In the data rows, 128 means zero.
Each row is a mix of 2 hidden patterns, all the same size, taken from one set. Each row also carries a little noise. Patterns get numbers from 0 up, as they first appear below.
Each row in order, then the numbers of its patterns, largest weight first:
[162 120 173 135  65 132 126 119 102  72  89  56 110 106 148 185 175 143
 202  72] 0 1
[193  78 120  70 133  67  89 106 146 135 162 203 178  90 161  67  91 166
  57 170] 2 3
[136 106 101 126 142 116 115 111 111 145 115 145 145 125 126 128 127 127
 133 121] 4 5
[103  95  71  97 115 120 104 149 162 129 168 165 152 192 152  74  72 135
 139 159] 6 7
[145 158 116  86 155  73 113  86 185 135 193 153 163 115 150 114  83 184
  76 167] 8 3
[160 126 144 159  85 129 155 156 113  83 106  88 111  93 161 169 164 134
 192  69] 1 0
[138 118 162 190 115 173 160 204 115 162 100 111  79  99 104 175 178 123
 161  92] 1 9
[ 92 114 170 114 102 160  98  73 135 110 140  76 133 147 157 157 112 136
 169 121] 0 7
[ 66 108 104  87 137 165  94 144 144 122 167 189 127 171 147  65  60 137
 144 159] 7 6
[ 91 102 160 112 107 178 100 108 130 118 142  96 128 150 138 107 115 148
 138 149] 7 0
[139 129 115 123 143 130  88 111 164 171 164 123 155 130 107 130 105 156
 114 157] 8 9
[128 115 126 161 133 165 146 146 125 116 114 125 125 112 123 132 138 131
 166  90] 1 10
[186 111 134 180 138 132 151 171 124 147 116 100 100 129  96 130 158 136
 133 110] 1 5
[115 111  88  78 119  98 120  97 148 111 133 189 169 140 167 106 124 134
 157 103] 4 6
[161 113  73 124 120  87 132 172 138  98 121 167 150 139 147 112  96 117
 151 116] 6 1
[121 127 123  72  82 110  95  35 131  68 131 135 179 110 207 194 142 163
 173  96] 4 0
[134 122 142 126  95 126 127 122 116 121 121  89 112 128 150 163 152 152
 160  89] 0 1
[ 40  70  97 143 168 217  92 121 129 134 146 145 118 199 118  72  66 148
 139 147] 7 10
[147  85 111 108 136 120 117  99 129 140 109 178 176 132 131 147 139 117
 128 104] 4 5
[220  93 114 180 120 124 153 188  94 157  73 110  76 116  91 154 160 146
 146 105] 1 5
[119  95 128 177 124 169 130 209 113 162 124 123 104 115  75 169 159 118
 152 101] 9 1
[ 79 131 193 101  58 135 133 116 107  79 119  67 105 135 153 202 170 119
 182  86] 0 11
[190 102 109 178 167 140 150 176 115 154 109  93  73 124  80 121 154 127
 140 119] 5 1
[167 108 104 110 147 116 121 108 136 160 165 138 148 133 110 118 111 144
  94 187] 8 5
[173 128 122 175 127 124 148 155 122 144  97 109 107 118 101 135 162 130
 159 108] 1 5
[181 103 103  88  98  62 117  82 143 139 148 173 191 114 167  75 111 140
  63 151] 2 3
[ 64  78 159 142 133 208 109 173 122 175 146 125 131 144  86 123 111 143
 132 156] 9 7
[ 37 104 134 136 137 174 128 135 131 134  99 123  93 170  99 127 140  97
 159  87] 10 11
[157 131 167 150  96 136 131 113 107 101 114  69 103 100 153 169 148 127
 187  71] 1 0
[121 127 123  72  99 121 108  67 115  98 130 133 158  97 167 170 143 162
 155  89] 4 0
[110  90  99 152 115 149 144 153 117 140 102 131 119 147 114 130 122 122
 160  84] 10 1
[150  96 109 128 145 113 121  99 119 124 128 169 157 131 125 134 113 142
 148 105] 4 5
[178  62 157 110 119 165 104 123 133 167 114 164 163 152 121 142 132 160
 102 138] 2 9
[164 143  82 131 112 101 164 184 133 102 121 123 113 135 145 122 117 125
 183  87] 1 6
[111 127 146  81  71 131  94  32 123  78 123 121 180  98 178 190 153 148
 218  67] 4 0
[ 97 140 204  91  29 145 106  82 130  86  99  40 106 135 171 220 184 123
 179  67] 0 11
[169 136 143 154  82 141 154 122 125  86 113  68  92  94 164 179 162 132
 191  76] 1 0
[151 136  63  67 125  74 106 115 171 133 200 190 182 180 160  89  56 162
 112 143] 6 8
[154 107  85 136 169 107 100 109 111 173 104 153 141 136  85 121 120 125
 127 130] 5 4
[ 56  90 150 137 135 212 104 156 148 169 135 114 121 157  97 122 102 141
 143 157] 7 9
[ 99 142 163 140  70 149 127 113 113  86 120  79 109 129 144 181 175 132
 164  86] 0 11
[114 120  76  78 120  89 110 111 149 100 149 186 181 163 176 111  96 145
 138 123] 6 4
[151 121  85 108 137  95 102 110 169 127 164 147 177 139 158 108  88 168
 124 167] 8 6
[ 68 113 161  96 101 186  74  92 119 101 147  94 134 155 132 147 104 159
 165 154] 7 0
[147 124  86 115 101  91 142 182 128 111 117 161 130 146 149 117 122 123
 165 106] 6 1
[ 93 100 115  96 152 109 106 128 165 143 186 162 138 133 112  69  59 170
 102 164] 3 7
[ 69  93  70  67 139 122  93 150 166 123 152 183 157 213 157  71  58 134
 153 163] 6 7
[179  94 132 100 148 119 109 106 135 137 130 137 150 134 116 114 120 135
  92 155] 2 5
[ 65  90 152 141 137 196 102 157 132 160 142 141 117 158  95 126 109 137
 123 144] 7 9
[115  59 118 132 132 164 125 107 120 144 104 158 146 147 126  99 110 135
 137 127] 10 2
[149 124 137 122  84 149 119 109 103  86 128  98 121  87 150 192 153 142
 178  80] 0 1
[184  97 104 165 148 123 130 182 107 147 108 111  88 128  89 145 144 124
 128 114] 5 1
[120 105 142  79  98 110 111  49 122  88 107 109 165 117 191 180 153 141
 200  79] 0 4
[117 101 124 130 134 155 112 100 137 122 116 175 164 119 132 162 137 133
 153  96] 4 9
[155 108 106 111 139 109 112 119 121 142 141 154 162 129 116 129 131 134
 137 117] 4 5
[ 71  95  83  89 131 143 109 156 125 119 164 175 139 177 151  80  78 141
 141 161] 7 6
[ 91 102 135 101 112 159  93  91 124 128 153  93 131 142 147 139  96 127
 146 133] 7 0
[173  69 129 123 147 151  96 129 130 164 140 155 150 137 133 125 111 146
  93 141] 2 9
[ 97 100  97 153 143 168 133 153 113 117  91 143 112 152 116 109 119 139
 155  89] 10 1
[147  63 174 141 124 174  84 144 137 179 140 170 158 140 102 148 139 149
  98 154] 9 2
[150  99 120 164 139 135 163 163 117 131 106 122 110 139 120 113 137 131
 163  80] 1 10
[177 147 112  88 135  55 109 114 189 129 197 177 161 118 128  77  88 184
  50 159] 3 8
[139 119 100 169 137 169 167 157 112 123 102 143 100 137 102 125 128 134
 189  81] 1 10
[189  96 121  77 128  56  95  84 159 148 163 206 190  95 141  69  65 154
  66 173] 2 3
[ 64  93  79  91 136 164  81 147 161 126 181 177 155 204 147  64  59 147
 153 148] 7 6
[155 127  87 102 121  82 147 161 131 114 135 161 123 133 165 106 130 124
 163 116] 6 1
[104 120  64  47 122  86 111  91 142 100 131 209 190 130 183 119  97 145
 162 105] 4 6
[131 132 105 108 138  50 118  74 153 113 158 178 181 100 138  90  94 158
  92 127] 3 4
[ 98 155 147 144 115 156 132 173 103 137 110  98  88 140  95 153 175  97
 134 113] 11 5
[223  87 107  96 145 108 113 109 123 170 136 179 163 133 126 112 121 143
  85 175] 2 5
[ 76  93  82 124 148 153 132  83 123 132 105 176 153 159 122 123 119 158
 165  97] 10 4
[ 74 119 199 131  55 144 105 103 127  83 103  52 111 126 155 210 197 110
 177  74] 0 11
[192  70 100 142 153 129 113 137 104 184 106 158 132 153  90 118 140 142
  72 139] 5 2
[ 85  98  95  88 139 119 106 141 149 121 175 174 150 169 134  67  79 137
 143 143] 6 7
[116 149 158 137 120 144 124 150 123 127 112 116  96 140  89 159 164  90
 135 118] 11 5
[152 103  84 127 146 118 124 117 116 126 109 161 138 131  95 148 132 152
 112 122] 5 4
[131 123 143 176  94 167 137 182 119 162 112 104 104 126  85 158 182 135
 157  97] 9 1
[132  82 109  99 161 167 113 116 136 140 106 178 158 173 119 107  97 143
 108 106] 10 2
[215  68 164  84  62 132  75  65 137 114 129 114 184 116 171 162 129 148
 111 130] 2 0
[ 82 173 202 128  56 155 128 122 119  87 112  65 109 127 156 177 193 113
 167  84] 11 0
[111  88 126 128 118 141 104 150 143 133 107 146 151 148 118 156 141 127
 130 122] 9 4
[ 64 106 146 127 146 191  89 157 140 142 149 117 125 153 117 121 110 147
 141 148] 7 9
[ 54  75 141 138 139 214  66 134 137 170 166 123 132 165  98  82  91 149
 121 169] 7 9
[102 114 116  94 151  85 110 125 155 132 171 152 140 148 131  65  83 161
 106 160] 3 7
[150 155 110  98 149  67 120  97 183 124 217 130 160 104 136  87  78 184
  65 163] 8 3
[184 132 162 138 103 135 116 108 111  88 113  90 121  95 160 164 162 127
 183  85] 0 1
[153 137 140 130  85 135 131 142 109  90  96  78 115 122 147 180 163 131
 179  76] 0 1
[116 127 150  92  87 140 112  71 137  71 113 120 131 129 170 172 150 144
 181  98] 0 4
[125 127 127  65  64 114  89  44 125  81 119 144 167 127 187 180 132 147
 178  58] 4 0
[164 123 122 130 126  44 153 141 152 116 149 144 142  94 122  96 104 176
 126 129] 3 1
[128 129  88  65 123  70 109  59 137  84 136 194 214  95 174 124 102 176
 143 112] 4 3
[192 100 109 178 176 135 141 174 109 167  89 114  95 132  61 128 149 128
 143 116] 5 1
